T: rows in 4 groups, each row roughly a mix of its group's directions (one row in no group):
T (149 x 10):
[[ 11  11  -5  -5  20   1  10  18  19  -1]
 [  8  -2   1  24 -13 -12 -22  -2  -5   3]
 [-15  10   0  10 -14 -12 -17 -14  13  -7]
 [ 18  17  -6  -3  25   1   7  -6   5  -9]
 [ 11   3  22  11  20  -8   5   0  -8  14]
 [-19  -6   0  17 -21  -1 -10   8   5 -12]
 [ -5   1   0  -4 -26  -8 -17 -11 -12 -12]
 [  0  28  -2  17   2 -11  -5   1 -13  -6]
 [-13  11   1  18 -17 -10 -19  -6   5  -8]
 [  1  -7  -9  16 -11  -5   8 -15 -25   3]
 [-21  20  -6   8  -7   9  -5  -3   1 -19]
 [  7   9 -21  -8   1   6   9   5  18 -20]
 [  9 -26   4  -4 -21   6   5   1  12  -3]
 [  8   9   2 -18  17   7   8  14  19   3]
 [ -8  10   9 -13   3   0  -5  -9  30  -5]
 [  2  13   9  17  11 -11 -10 -16  18   4]
 [-28   9  -1  -6   5   7  -5  20   7  -4]
 [-13  -3  20   4 -15   8 -10 -14 -17  -1]
 [  6  -1  -7 -13  17  -1  -1  20  22   6]
 [  2  30  -1  -4  -2   8   0  -6  12 -18]
 [ -8  17  12   1   0  11  17  -1   8 -22]
 [ 23 -12   3 -19  12   3   1   4  -8  14]
 [ -2  27 -13  -4   9   2   6   4  18 -11]
 [-13  11 -24  -8 -15   6  -7   1   7 -13]
 [ 14 -13 -16   4  -2   3   6  12 -22   9]
 [ -4 -12   5   2 -27  -4 -13  -7  18  -3]
 [ -2   6  -6 -25   5  -4   7   0 -25   5]
 [ -5  19   4   9 -11 -13 -16 -20   5  -1]
 [ 12 -16   6   2   3 -19  -8  -4  -5  24]
 [-16  -2 -11  15 -19 -11 -14  -9  -7   4]
 [ 18 -21  -7 -20   1   4   4   3 -12   6]
 [-14  11   0  14 -21   1 -10   0   9 -19]
 [ 21  -6  -3 -14  11  10  17  12  12   0]
 [ 18  -6  -3   1  17 -14  -4  -6 -11  21]
 [-13  29  -6   9  -2  -4  -7  -6   6 -14]
 [ 18  10 -16   9   2   2   7  20 -15  -7]
 [ 23 -17   6 -11  13   3   8   4 -10  11]
 [ -2  15 -17  -1  -7   5  -3   3  22 -19]
 [-18  24  -2  -2 -13   3  -3   9  10 -13]
 [ 27  -8  12 -12  -4   7   8   5  14   4]
 [  6 -14   6  -4 -19   5  10 -21 -14   9]
 [-15 -11  -3   5 -14 -11 -27   1   6  -4]
 [  5 -28  13  -3   0  -4  -2  -3 -14  15]
 [  8 -11 -14  17  -5 -11 -17 -10 -12  11]
 [  6  25 -11   3  -5   1   6  -2  19 -16]
 [ -2 -30   3   9 -13  -1   4  -6 -13  10]
 [  4   8   9  21 -11  -6 -19  -2  17  -7]
 [ -7   6  -2  10   2 -10 -21   3  25 -11]
 [ 16  -6  20 -10  12  -5   7 -19  -9  -1]
 [ 15   5   2  -8  23   8  18  12  10   1]
 [-14  15   0   2  -5   2   6   4  28 -13]
 [-19   7 -14  13 -19  -8  -8  -4  -6 -13]
 [ -4 -24  15  -9  13   1   1   2 -14  14]
 [-18  12 -10   8 -13  -5   3 -16   7 -18]
 [  2  28   0  12 -11  -7   1 -15  -9  -8]
 [  7   9  -6  25   3 -12  10 -20  -5   1]
 [ 25 -19   2   6   0   4  14   0 -11   9]
 [-18  16  -1   1  -6   9  15   6  12 -19]
 [ 25  13  -6   2  22  -5   3   7  -2   6]
 [ 23  11   8  -6  19  -4  11   6  14   0]
 [-23   5 -20  -9 -15   6  -1  -1  -6 -11]
 [ -4  21 -12  -2  16   1 -12  10  16 -10]
 [-20  23  -5  15   3 -11 -12  -1  -1  -5]
 [ 12  20 -10 -10  18  -6 -13   4  13   3]
 [ 13  15 -18   1  10  -7 -22  -1  12   0]
 [-27  17   5  10  -1  -3 -17   4   0  -1]
 [-13  18  -7  14   6 -11 -23  -6   4  -2]
 [ -2 -21  21 -10   4   2  -3 -10 -16   9]
 [  8 -14   2 -16  10  16  15  15 -10   5]
 [  9  12 -15 -14  19  12   3  10  11  -8]
 [ -2 -21  18 -14   3   4   7  -3 -11  18]
 [  8  20   8  20  13 -11   2   0  15   0]
 [ 11  18 -19  15  10  -3 -11  -3   0 -13]
 [ -3 -26  16  -2  -6  -1  -8  -1 -12  16]
 [ -9 -19  24   6  -8  -7   0  -9  -8  13]
 [ 14 -20   1   5  11   6  17  -2 -19   7]
 [-12   9 -18  14 -12   0 -16   2 -14 -10]
 [-26  17 -14   0 -13   2  -9  -1  -4  -9]
 [-16  12  -5   0 -12  17   8  11  -4 -19]
 [ 13  19  13  -5  14   3   1  13  19  -1]
 [-21  11  -4  -4  -5   2  -3  11  25 -10]
 [ 12 -29  11 -10   2   2   8   1  -4  13]
 [ -4 -15  -5  -3   3   1   3   0 -33  11]
 [  7  23 -17  -3  12   4   2   8   2 -19]
 [-10 -18  17  -9  -9  -7   2  -8 -20  10]
 [ 14  16   6   5  28   1   9   6   4   4]
 [  4  -1  12 -23  13   8  -5  11  20   0]
 [ -9  22 -11  21   1  -6  -9   2 -11  -9]
 [ -7 -14   9  -7  17   6  -6   8  23  11]
 [-10  -2  -4   6 -21 -13 -12 -20  -1 -13]
 [ 10 -12  -4  -7   3 -11  13  -1 -28  -9]
 [-18  -1  13 -22   3  15  14   0   9  -3]
 [ 22 -20   7  -9   5   5   2  11  -6  16]
 [ 13 -10   8   8  14 -15  -5  12  -5  21]
 [ 29   7  -2   1  20  -9   4   0   1   9]
 [  0  20 -10 -11  16  12  10   8  11 -13]
 [-10 -30  14  -4 -10   1   3  -4  11   5]
 [-18  10 -13  -1 -18   6  -9  -1  14 -15]
 [ -1  -5   8   1 -11  -9 -29 -12  -7  12]
 [ 17 -11   1 -19   6  -7  12  -2   2  22]
 [  2 -19   4   9  -2 -11 -12  -2 -21  18]
 [ -2  27  -7  -2  -1   3  14  12  10 -16]
 [-20  12 -13   9 -17  -5  -4   8   7 -16]
 [ 20   7 -15  -4  22  -4  -5  14   4   3]
 [ -4 -10  12 -14  -1  13  13  10  24  -3]
 [ 18 -12  15   6  14  -4  -7 -15  -9  14]
 [  1  14 -10  10 -17 -14 -16  -7 -15   4]
 [-12 -15  24  -3 -12   2  16  -7  -3   2]
 [-18  11  19  -4  11  -3   7  -6  18 -11]
 [ -9   6   8  -8  -4   6   9  -2  27 -19]
 [ 15   6 -22  15  16   3  -2   9  -6  11]
 [-13  13  22   9  -8 -10 -16 -11   5  -2]
 [ -2 -28   9 -13   3  10   9  10   3  10]
 [ 22   7  -7  -2  23  -5  11   3   9  12]
 [ 14 -11 -15 -13   7   5  21  13  -7  -1]
 [ 11  26 -13   5  18  -3  -6  -1   3 -10]
 [ -1  28  -4   7  13  -9   4  -1  13 -12]
 [ 14 -14  -8   4  20   3  21  10  -1   4]
 [ 15  10  -5 -16  17   8  13  17   5  -5]
 [ 16  23 -10  -5   1   2  14   7 -16   4]
 [  6  -6  -1  20  -4 -16 -15 -18 -11   7]
 [ 24 -16   0  -8   6   1  16   0 -11  11]
 [-14  -7  -6   9 -13  10  11  15 -18 -13]
 [ 16 -13   0 -17  14  13  15  12   4   4]
 [-20  -1   1   9 -18  -8 -23  -4   4  -5]
 [ -4  25  13  19   7  -8 -13   0  -2   2]
 [ -5 -14 -14   9 -26  -4 -14  -4  -6  -6]
 [-17  -2  13  15 -15 -12 -11 -16  -4   4]
 [-17 -12  -5  16  -1 -11 -20  -5  -6  12]
 [ -4 -13  -6  13 -26  -6 -14  -6  12  -1]
 [ 15   1 -16  -5  24   4   6  19  -3   1]
 [ -1 -15  -3  10  -1 -12 -11  -5 -26  14]
 [  8   9  15  -7  25  -1  20   2   5   2]
 [-28  -3   7   2 -12   7  -5  -4  14 -12]
 [ 12 -22 -10 -13   7  12  11  11  -8   8]
 [ -7  17  -3 -20  17   8  17   4  -1  -7]
 [  2 -23  10  -6   6   6  -4  17  -6  20]
 [-27  17   7   7  -4  -3  -7  -1  14  -9]
 [  3  -5  21   9  -8 -11 -20  -4  -9  15]
 [ 12  -1  -6   7  18  -2   2   5 -26  14]
 [-19 -10 -10  13 -16   8  -3  17  -8  -8]
 [ 16  12   2   1  26   4  14   7   9  -6]
 [ -5  24 -13  -2  20   4   0   0 -12 -10]
 [ -6  -1  -3  26  -7  -3 -16  -2   3  20]
 [-10 -13   8  16 -20  -3  -6 -17   6  -9]
 [ -7  18  -8 -10   4  11   5   5  18 -20]
 [ 12 -10  -2 -22  14  13  12  -1  15   0]
 [ 17 -23  -2   1   1  -7   2  -5 -20  13]
 [-16  17   4  -4 -19  11   0  -6   9 -17]]

the four rows of each list that fit no group, in list order (the others fit one group, some only roughly):
  * J_17: [-10  12   4  -3   7   8   4  22  24  -2]
  * J_961: [  3  -9   1   0  -2  -5   0  -7 -33  14]
  * J_822: [ 10   5 -20  -1   6   8  15  22   7 -10]
  * J_624: [ 12 -28  -7  -8   9   4   7   7 -14   8]
  * J_411: [ 18 -11  21   3   9  -5   6 -13  -9  14]
  * J_809: [-18  13 -10   2 -16  10  -1   7  18 -13]
  * J_446: [ 23 -18  13  -7   5  -2   1  -8 -15  11]
  * J_486: [ -8  20 -17 -14   6   9   7   5  -1 -18]
  * J_247: [ -6  29 -10   0  -3  -4  -6 -12   5 -16]
  * J_747: [ -3  27 -16   6  -7   0  -6  -9  -2 -16]
  * J_181: [11  8 -6 -6 29 -5 17  3 -2 -4]
  * J_266: [-15  11  -4  11 -14 -12 -23  -4  11   0]
  * J_873: [-25   5   2   1 -22   3 -11   3   9  -9]
 | J_961, J_822, J_411, J_247
  * J_274: [  6   5   2  20 -24  -5  -1 -16  -8  -9]
  * J_297: [ -7 -18   5  -3   3  -6  -7  -1 -22  22]
  * J_934: [ 13   1  -6  21 -13 -10  -6 -13 -19   2]
  * J_529: [  6 -15   4   2  -2   9  13  -5 -29   7]
  * J_626: [ 10  19 -23   3   7   5   9   5   0 -17]
  * J_688: [  9  19 -15  -3 -22   8  -6  -2   7 -12]
  * J_70: [ 18  -6  -3 -13  23   2  14  13   1   5]
  * J_732: [ -6  27   5  12   7 -13  -6   1  15  -6]
  * J_904: [-22   3  11   2 -17  -3 -13  -6  18  -7]
  * J_724: [ 11 -15 -13 -17  13   8   4  17   4   9]
  * J_160: [ 22  -3  -3  -7  23   6   8  -4 -14   7]
  * J_427: [14 10  4  1 16  0 -5 15 25  3]
 | J_297, J_626, J_160, J_427
  * J_110: [ 20 -10   7 -14  21   4   4   4   1  15]
  * J_325: [ 9 11 -9 -5 27 -8 -8 11 -3 13]
  * J_22: [ -5  11  -9  22 -11 -15 -18  -2  -7   3]
  * J_397: [-20  11  -9   7 -12  -1 -21  -2  -1 -16]
  * J_197: [-10 -21  10   4 -11  -7  -2  -2 -15  21]
  * J_50: [ 25  13 -15   0  17   3   7   0 -10  -3]
  * J_844: [ -7  13 -17  -7   7   4  -1   6  24 -16]
  * J_828: [ 18 -11   1   4  17   1   0  -2 -12  24]
  * J_420: [ 13 -17  11  -4   6   5  13  14  21   3]
  * J_894: [-14   0 -14   6 -26  -7  -9   0 -15  -7]
  * J_570: [-10   5  11  13 -20 -13 -12 -18   0  -4]
  * J_778: [  3  30  -7  -9   8   2  14   9  -2 -10]
  * J_312: [  3 -27  -3   5 -19  -4 -13  -4  -9   7]
  * J_819: [ 11 -16   0 -16   9  13  21  10   4  -1]
 | J_397, J_844, J_420, J_778
  * J_723: [-19  -4   5  10 -30  -3   5  -1  -3  -5]
  * J_107: [-11 -21  14   2 -13   7  10  10  17   2]
  * J_356: [  8  13 -12   3  27   6   2  14  11  -7]
  * J_210: [ 12 -27   6   9  -3 -10  -2 -10  -7  15]
  * J_458: [  4  -9   6 -15   2  13  22  17   8  -9]
  * J_721: [ -6  14 -13 -13  -2  17   4  16   9 -16]
  * J_24: [ 7  8 20 -7  4  2 -2  0 29  4]
  * J_413: [-22   7  -9  -9 -18   5  -4  -4   7 -18]
  * J_675: [ -2  25  -3  -9  10  10  15   4 -18  -3]
  * J_281: [-15 -17  20 -15 -16   5   3   3   3   1]
  * J_226: [ -8 -28  10  -5 -16  -2   5  -9   2  10]
 | J_723, J_107, J_356, J_281
  * J_853: [ -6  17  10  -7  -1   6   6  -5  24 -17]
  * J_218: [ -5 -11  13  11 -22  -5 -11 -16  -5  10]
  * J_524: [  6 -28  14  -9  -8   7  12  -3  -8   7]
  * J_157: [  0   1  -3 -13  10  13  19  12  21  -9]
  * J_108: [ -8  29 -12   5  16  -4   1   1   2 -11]
  * J_902: [ 16 -26  -3  -2   6  -8  -9  -6 -11  12]
  * J_639: [-25  13   1   4 -19   0 -12  -4   6 -10]
  * J_26: [ 24   7 -11  -3  23  -6  -2  -6  -5   8]
  * J_147: [ -8   8  10 -20  17  10   5  13  16   3]
  * J_983: [ 21  -9  -4   2  25   4   7  -2 -10  11]
 | J_218, J_524, J_147, J_983
